Rotation paths and how fast each direction turns (deg/step):
Each turn is a multiple of 5 degrees from 10 to 175, or 0.
Each row of a path follows its step; steps can be skipped.

step 0: [0.94 1.04 1.86 -0.66 1.34 0.42 0.19 -0.54 -0.68 0.24 -1.17 -1.37 0.28 2.60 -0.10 -0.06 -0.03 -1.16 -0.33 -0.44 -0.85 -0.70 1.79 0.97 -1.55 0.90 -0.20 -1.58 -0.33 2.26 0.46 0.30 -1.33 -0.81 1.33 -0.13]
step 1: [0.40 0.82 -1.16 -0.85 -0.93 -1.27 0.46 -1.17 -0.84 -1.10 -0.90 -0.85 0.02 -0.56 -0.59 0.30 -0.66 0.07 1.33 0.20 0.24 3.36 0.33 -0.10 -0.67 -0.26 0.06 -1.25 1.05 0.89 1.80 2.12 1.92 -0.32 0.71 0.25]
step 2: [-0.19 0.10 -0.12 3.50 -0.53 0.17 -0.14 1.79 0.85 -1.34 -0.53 -0.76 0.37 -0.07 0.28 0.56 -0.67 -0.20 0.36 -0.38 -2.63 1.01 0.26 0.80 -0.96 -0.97 -0.42 -0.36 0.23 1.69 0.60 -1.61 0.09 1.06 1.51 -0.68]
step 3: [0.37 1.10 -0.74 0.60 0.48 0.73 -2.03 1.64 0.68 0.84 0.57 -1.04 -1.07 -0.03 -2.27 -2.02 -0.50 0.48 1.23 0.19 -0.98 -0.32 0.04 -0.55 -0.19 -0.20 -0.80 -1.09 0.06 -1.83 0.60 2.05 2.06 1.06 -0.52 -0.44]
step 4: [-1.20 -0.92 0.22 -0.44 -0.40 2.13 0.83 2.96 -0.70 -2.23 -0.74 -0.96 -1.06 0.77 0.52 -1.85 -0.52 -1.29 -0.53 -0.11 0.05 0.56 -0.13 -0.39 1.57 -0.25 -0.35 2.39 0.26 -0.55 0.13 -0.12 -0.02 0.51 0.31 -0.80]
step 5: [2.30 0.27 -0.60 -0.23 1.55 0.29 -0.74 -0.90 -0.85 -1.52 0.12 -0.60 -1.32 0.08 1.01 -0.37 0.07 -0.64 0.61 2.01 0.08 -2.21 1.67 -1.29 -1.10 1.75 0.75 0.79 -0.25 -1.60 -0.17 -0.31 0.50 1.22 0.75 -0.85]
step 6: [-0.42 0.72 0.85 -0.92 1.44 2.57 0.76 -1.50 0.52 -1.62 -2.00 -0.23 -0.59 2.29 -0.78 1.38 0.65 0.06 0.03 -0.91 0.66 1.18 1.91 0.51 0.07 0.37 0.35 0.38 0.19 -0.10 1.10 0.34 -0.46 0.44 -0.99 1.58]
step 7: [3.02 1.97 -1.48 -0.98 -0.24 0.10 -0.95 -1.73 -0.58 -1.72 -0.67 -0.16 0.80 -0.49 0.54 0.26 0.80 -0.89 0.69 -0.99 -1.29 1.39 -0.91 -1.17 0.66 0.02 -0.27 -0.65 1.54 1.29 -0.22 -1.44 0.26 0.08 0.78 0.31]
step 8: [-0.29 0.10 0.51 1.40 -0.66 2.01 -0.17 1.24 1.11 -0.93 -0.62 0.41 1.13 -0.82 -1.58 -0.12 0.61 1.66 0.46 -0.92 0.18 0.67 -0.32 0.02 -2.88 1.82 0.03 -1.88 1.10 0.67 -0.05 -0.15 -0.05 0.89 1.38 1.40]
step 9: [1.03 0.58 0.10 -0.28 -0.67 -1.02 -2.24 2.14 0.30 0.14 1.07 -1.73 -1.74 0.59 -0.80 -0.80 0.18 -0.07 -1.24 -2.15 -0.92 1.70 -0.39 -1.21 0.63 1.10 -0.21 -1.00 0.42 0.11 0.68 1.32 -1.43 -0.39 0.43 -0.77]
step 10: [-0.54 -0.05 0.77 0.58 1.59 -0.09 1.47 1.54 -0.85 -0.61 -1.08 0.01 0.36 -0.32 1.10 -2.75 -1.92 -0.40 1.13 0.46 -0.12 0.24 -0.06 0.36 -0.48 2.15 -0.48 0.25 1.37 0.63 -0.21 2.20 -0.39 -0.11 1.32 -1.15]
[0.38 0.40 0.40 -0.30 0.19 -0.16 -0.12 0.69 0.27 0.06 0.63 -0.32 -0.52 -0.13 0.12 0.38 0.22 -0.71 0.09 -0.30 -0.23 0.03 0.20 0.25 -0.24 -0.50 -0.06 0.63 -0.24 0.40 -0.24 -0.53 -0.17 -0.48 0.29 0.46] | 160
[-0.08 0.21 -0.02 -0.14 0.20 -0.44 -0.30 -0.10 -0.13 0.04 0.50 0.23 0.04 -0.37 -0.27 -0.35 0.06 0.22 0.37 0.44 0.13 0.79 0.63 0.25 0.41 0.57 0.24 0.15 -0.08 0.00 -0.94 0.16 0.60 0.36 0.06 0.48] | 170
[0.13 -0.21 0.09 -0.84 -0.05 0.38 0.72 0.42 0.23 0.11 0.31 -0.09 0.39 -0.19 -0.39 -0.37 0.81 0.11 -0.13 -0.15 -0.42 -0.28 -0.17 -0.12 0.24 -0.28 0.36 -0.62 -0.38 0.09 -0.17 -0.15 0.35 0.57 0.28 -0.31] | 80
[-0.52 0.01 0.00 -0.02 -0.58 0.06 -0.55 -0.23 -0.04 -0.04 0.09 -0.67 0.46 0.70 0.19 -0.19 -0.10 -0.09 -0.29 -0.01 -0.13 -0.01 0.20 0.20 0.37 0.31 -0.54 0.01 -0.71 0.51 -0.17 -0.67 -0.50 0.58 0.08 -0.01] | 170
[-0.07 -0.54 -0.20 0.08 -0.42 0.13 -0.39 0.50 0.10 0.27 0.11 -0.19 0.07 0.30 0.36 -0.61 -0.18 0.12 -0.18 -0.61 -0.43 0.10 -0.25 0.05 -0.37 0.03 0.04 -0.03 0.26 -1.17 -0.72 0.00 0.06 -0.31 0.22 0.33] | 65
[0.14 0.66 0.29 -0.18 0.33 0.37 0.23 -0.19 -0.37 0.68 -0.21 0.10 0.11 0.46 -0.29 -0.66 -0.14 -0.67 0.17 -0.27 -0.28 0.09 -0.37 0.20 0.82 0.01 -0.55 -0.16 0.24 0.04 -0.04 0.31 0.06 -0.42 -0.45 0.23] | 115
[-0.36 -0.04 -0.24 -0.95 0.08 -0.08 -0.90 0.49 -0.06 -0.09 -0.73 -0.32 -0.05 -0.15 0.05 0.35 0.01 0.20 -0.09 -0.48 0.41 0.14 0.27 0.24 0.47 -0.55 0.25 -0.23 -0.02 0.12 -0.01 0.58 0.00 -0.14 -0.43 -0.09] | 130

step 0: [0.22 -0.24 0.15 -0.06 0.32 1.89 -0.12 1.00 -0.38 0.75 0.58 0.91 1.37 0.97 0.90 0.74 -0.18 1.95 -1.48 0.50 1.07 0.97 -0.25 0.44 0.33 -0.70 -0.33 -1.04 2.18 0.58 2.01 0.39 -1.53 -1.34 2.42 1.01]
step 1: [0.08 -0.17 0.79 1.22 -1.94 0.27 0.57 -0.02 2.00 0.58 1.79 0.26 1.16 -1.34 0.53 -0.05 0.12 1.34 -0.49 0.87 1.56 1.19 -0.89 1.32 -0.36 2.16 1.82 -0.79 0.00 -0.79 0.11 -0.30 1.33 -1.34 1.40 0.54]
step 2: [-0.20 1.47 -1.17 1.71 -0.50 0.47 2.05 1.68 2.25 -0.95 0.38 -0.50 0.16 -0.75 2.15 0.90 2.30 0.53 0.68 -0.89 -0.16 -0.33 -0.27 -0.90 -1.62 -0.69 0.44 -0.11 0.85 -0.11 -0.71 -1.00 -0.07 -0.27 1.05 -0.02]
step 3: [0.02 0.78 -1.36 0.71 -1.01 -0.66 -0.75 -0.09 -1.00 -0.55 1.06 -1.47 -0.79 -0.36 1.53 1.85 -0.52 -0.68 0.71 -0.55 0.78 -0.71 -0.69 -0.15 0.15 0.12 1.18 0.25 2.60 -2.44 2.17 -0.80 -0.69 0.78 1.19 -0.63]
step 4: [-0.70 1.30 0.60 0.38 -1.24 -0.89 -0.09 0.75 0.79 0.65 -2.39 0.28 -2.09 -1.00 1.66 0.83 0.33 0.48 1.07 1.44 0.20 0.48 0.87 -0.55 1.97 1.47 0.68 -1.17 0.50 -1.86 0.41 1.77 -0.61 0.37 0.60 0.09]
step 5: [-0.22 -0.82 0.25 0.40 1.97 -0.89 0.02 1.68 0.64 -0.36 -0.79 0.47 -0.89 -1.31 1.25 1.45 -0.52 -0.57 0.63 -0.14 1.50 -0.08 0.91 -0.80 0.97 1.79 -2.89 0.47 0.50 0.02 0.26 -0.82 0.03 -1.72 1.84 0.60]
step 6: [1.02 -0.85 1.51 -0.09 -0.33 1.41 -0.92 0.91 -0.05 -0.23 0.24 -0.28 0.31 -1.48 0.27 -0.69 -0.09 0.98 -2.34 1.07 -0.25 -2.54 -0.34 -1.80 0.66 1.89 -0.62 0.34 2.55 -0.32 0.31 -0.19 -0.01 -0.56 1.29 -0.48]
step 7: [0.56 0.40 0.06 0.19 -1.63 0.07 0.06 -0.94 1.88 1.41 -1.22 0.31 2.14 -1.81 1.46 -0.63 0.87 -0.21 0.06 1.01 0.73 0.40 -1.72 0.91 0.40 0.47 -1.76 -0.03 2.83 1.31 0.12 0.58 0.19 0.72 0.22 0.85]
step 8: [1.15 -0.30 -0.99 1.03 -0.11 1.51 0.78 1.51 0.63 0.82 0.32 0.95 0.78 0.59 0.85 0.52 0.72 -1.53 0.74 1.43 0.79 -0.56 -0.81 1.69 -1.64 0.25 -1.33 0.05 0.54 -1.59 -0.51 0.92 1.19 0.57 2.48 -1.77]
step 9: [0.12 0.22 -1.51 -0.21 -1.59 1.62 0.20 1.06 0.38 0.37 0.96 0.00 -0.96 1.82 -0.30 1.79 1.81 0.95 0.02 1.72 0.64 -0.27 0.92 0.20 0.72 0.10 -0.26 -2.12 1.97 -0.14 1.68 -1.58 1.03 0.57 0.51 0.42]
step 10: [1.10 0.64 0.91 0.72 -1.60 0.32 1.16 0.10 0.44 0.44 1.62 -1.48 -1.95 -1.20 1.15 2.31 -0.54 -0.51 0.21 0.82 2.11 -0.35 0.31 1.15 0.65 0.94 0.60 -0.68 -0.25 0.74 -0.49 0.63 0.27 0.70 0.60 2.40]
[0.09 -0.28 0.04 -0.07 0.13 0.16 0.86 0.17 -0.94 -0.06 0.22 0.10 -0.05 0.08 0.20 -0.37 0.25 0.31 -0.09 -0.67 0.03 0.50 -0.60 0.42 0.07 -0.15 0.63 -0.65 -0.43 0.08 0.10 -0.15 -0.17 -0.20 0.02 0.41] | 25
[-0.18 0.27 -0.19 -0.23 0.06 0.04 0.30 -0.08 0.64 0.13 -0.45 0.68 -0.43 0.16 0.13 0.06 0.43 0.60 0.05 -0.52 -0.57 0.06 0.19 -0.31 -0.15 -0.45 -0.34 -0.28 0.46 0.66 0.75 0.21 0.07 0.01 -0.31 0.30] | 155
[-0.72 -0.36 0.13 0.45 0.40 0.04 0.06 -0.39 -0.47 0.17 0.26 -0.02 0.08 0.25 0.23 -0.04 -0.18 -0.25 -0.41 -0.02 -0.21 -0.63 0.10 -0.07 -0.31 -0.39 -0.07 0.28 -0.10 -0.39 0.86 0.39 0.74 -0.11 0.64 0.24] | 135
[0.07 -0.71 -0.40 0.79 -0.55 0.17 0.24 0.10 -0.10 0.22 -0.14 0.24 0.07 0.05 0.78 0.22 -0.86 0.54 -0.14 -0.10 0.07 -0.24 0.27 0.05 0.28 -0.28 -0.25 -0.15 0.13 -0.13 -0.36 -0.09 0.10 -0.13 -0.70 -0.35] | 0
[0.18 -0.27 0.15 -0.22 -0.01 0.38 -0.07 0.00 -0.23 0.35 0.40 -0.04 0.18 0.18 -0.45 -0.15 -0.57 0.19 0.53 -0.20 -0.79 -0.23 0.57 -0.01 -0.19 0.25 0.13 -0.32 0.57 -0.21 0.43 -0.75 -0.69 0.11 0.47 -0.32] | 125
[-0.07 -0.22 0.35 -0.49 0.39 0.39 -0.40 0.21 0.23 0.34 -0.10 0.25 0.44 0.03 0.24 -0.77 -0.65 0.20 -0.21 0.38 0.11 0.19 -0.82 -0.46 -0.47 0.06 -0.32 0.01 0.23 0.09 -0.16 0.06 -0.12 -0.77 -0.13 0.34] | 55
[0.72 -0.22 0.14 -0.09 -0.11 -0.10 -0.27 0.03 0.19 -0.03 0.37 0.51 -0.90 -0.43 -0.47 0.28 -0.51 0.12 -0.15 -0.64 0.08 -0.09 -0.56 0.43 -0.60 0.32 0.05 0.22 -0.04 -0.33 0.22 0.47 0.32 -0.02 -0.03 -0.37] | 155

step 0: [1.06 0.27 0.49 1.75 -0.98 1.63 -0.17 1.53 -1.42 -2.11 1.73 -0.55 -0.88 0.17 0.57 1.20 0.14 -0.22 -2.42 1.88 -0.19 1.90 1.19 1.51 0.15 -0.47 -1.09 -0.61 -0.27 -1.04 -0.09 -0.71 1.16 -0.80 -0.48 -0.90]
step 1: [-0.79 1.67 0.13 0.41 0.62 0.42 0.40 0.27 -1.62 -1.13 0.03 -1.13 -1.57 -1.68 1.12 -0.28 -1.17 0.76 -1.25 0.57 -2.07 1.32 0.01 2.87 -0.14 -0.93 -0.91 0.26 0.92 -0.26 -1.09 -0.73 0.68 -1.95 1.08 1.16]
step 2: [-0.60 0.73 -0.35 -1.84 0.14 1.13 1.44 0.23 -2.01 0.84 1.26 -1.15 -0.91 -1.07 -0.58 -3.17 -0.95 1.82 -0.78 -0.70 -1.47 1.45 -0.11 0.24 -0.75 -0.73 0.30 0.44 -0.36 -0.19 1.43 -0.77 1.10 -0.82 -0.11 1.03]
step 3: [0.40 -0.61 -0.26 0.80 -0.48 1.82 0.21 -0.90 -2.27 -0.42 0.36 0.10 -0.16 0.37 -1.97 -0.83 0.02 3.35 0.68 -0.57 0.91 2.10 2.18 -0.68 -0.30 0.13 0.14 0.57 -0.48 -1.37 1.20 0.15 1.28 -1.06 -0.03 0.27]
step 4: [0.94 1.17 0.76 1.83 0.95 1.76 -1.26 0.04 -1.29 -1.06 -1.62 -1.17 -1.66 0.65 -0.09 1.21 0.10 2.14 1.48 0.71 -0.44 0.18 1.23 0.58 -2.37 -0.70 -0.31 1.20 -0.33 -1.79 0.94 -0.01 0.13 0.48 -0.43 0.58]
step 5: [0.43 1.21 0.85 0.04 0.59 1.57 -0.15 0.95 -0.29 -0.41 0.63 -1.60 -1.98 1.68 1.31 0.24 0.94 -0.14 -1.36 2.45 -1.47 1.13 0.21 0.33 -1.58 -1.10 -0.31 0.10 -1.52 -0.26 0.68 -0.48 2.04 0.66 -1.70 -0.55]
step 6: [-1.65 0.91 1.20 0.35 0.78 1.51 0.69 -0.62 -0.97 -0.92 0.91 -0.63 -1.08 0.42 0.94 0.24 0.05 0.96 -2.52 1.14 0.05 2.60 1.15 0.66 0.99 -1.30 -0.80 0.07 -0.52 0.95 -1.75 -0.51 1.74 -1.11 0.98 -0.71]
step 7: [-0.54 2.36 1.02 -0.88 1.00 0.99 0.32 0.01 -1.06 0.15 -0.23 -1.27 -0.92 -1.22 0.63 -1.70 -1.20 2.06 0.03 -1.72 -0.03 2.23 0.09 1.15 0.49 -2.31 -0.87 1.28 -0.26 -0.16 -0.38 -0.14 -0.78 -0.21 1.79 0.03]
step 8: [2.11 1.67 -0.66 -0.98 -0.48 1.04 0.44 0.34 -1.24 0.83 0.56 -0.62 0.09 0.19 -0.28 -2.03 0.71 1.15 1.66 -1.64 -0.60 2.47 1.33 -1.04 -0.15 -1.41 -0.17 0.87 -0.66 -0.92 1.47 0.20 2.07 0.16 -0.04 0.11]
step 9: [1.49 0.72 -0.44 2.36 0.87 2.13 0.09 -0.93 -1.10 -1.51 -0.35 -0.17 -0.90 0.91 -1.22 0.68 1.37 0.47 1.17 -0.25 0.11 0.80 2.49 -1.77 -0.51 -0.77 -0.39 0.64 0.12 -0.31 -0.02 -1.20 2.14 0.06 0.45 1.26]
step 10: [0.98 0.99 0.75 1.67 1.85 1.65 -0.80 -0.72 0.19 -1.50 -0.97 -1.26 -2.27 0.63 0.62 -0.14 0.45 0.03 -0.02 1.64 -0.11 0.20 -1.00 0.22 -0.40 -1.62 -1.20 0.68 -1.35 -0.85 0.92 -2.99 0.02 0.69 0.20 0.66]
[-0.88 -0.20 0.10 -0.22 0.79 -0.12 0.00 -0.62 0.18 0.28 -0.02 -0.22 -0.02 -0.09 0.36 -0.53 -0.38 0.39 -0.47 -0.28 0.28 -0.06 -0.51 -0.25 0.43 0.42 0.02 0.05 -0.26 -0.09 0.12 -0.63 0.19 -0.60 -0.05 -0.21] | 80
[-0.22 0.02 0.20 -0.32 -0.01 -0.04 -0.21 0.49 -0.34 -0.66 -0.31 -0.22 1.04 0.33 -0.25 -0.14 0.19 0.41 0.05 0.02 0.34 0.06 -0.38 -0.22 0.25 -0.30 0.08 0.78 0.47 0.21 0.66 0.40 -0.08 -0.20 0.07 -0.33] | 80
[-0.20 0.17 0.52 -0.31 0.50 0.22 0.13 0.58 0.23 0.11 -0.13 -0.20 -0.25 -0.28 -0.21 -0.18 -0.30 -0.29 -0.08 -0.36 -0.27 -0.17 -0.32 -0.14 -0.77 -0.30 -0.11 0.22 0.00 0.02 0.45 -0.54 -1.02 0.64 -0.11 0.31] | 130
[0.04 0.24 0.05 0.14 0.21 0.02 0.05 0.22 0.36 0.00 -0.28 -0.36 0.33 -0.84 -0.21 -0.35 0.46 0.19 -0.27 1.08 0.04 0.29 -0.41 -0.06 -0.18 -0.18 -0.41 -0.79 0.24 0.39 -0.52 -0.01 -0.15 -0.20 -0.14 -0.32] | 70
[0.47 -0.39 0.04 -0.65 0.23 0.56 -1.01 0.09 0.17 0.31 -0.23 -0.01 -0.58 -0.41 0.20 0.02 0.33 0.33 0.20 0.05 -0.10 -0.47 -0.09 0.56 0.61 -0.06 -0.22 0.48 0.44 0.01 -0.22 0.10 -0.14 -0.19 -0.07 0.23] | 120
[0.17 0.09 -0.41 -0.92 -0.48 -0.17 0.54 0.23 0.27 -0.16 0.07 -0.77 0.13 -0.27 -0.20 0.05 -0.71 0.29 0.18 -0.57 -0.33 0.41 0.32 0.15 0.31 0.22 -0.26 -0.11 0.21 0.53 -0.35 -0.22 0.00 -0.17 0.40 0.10] | 65
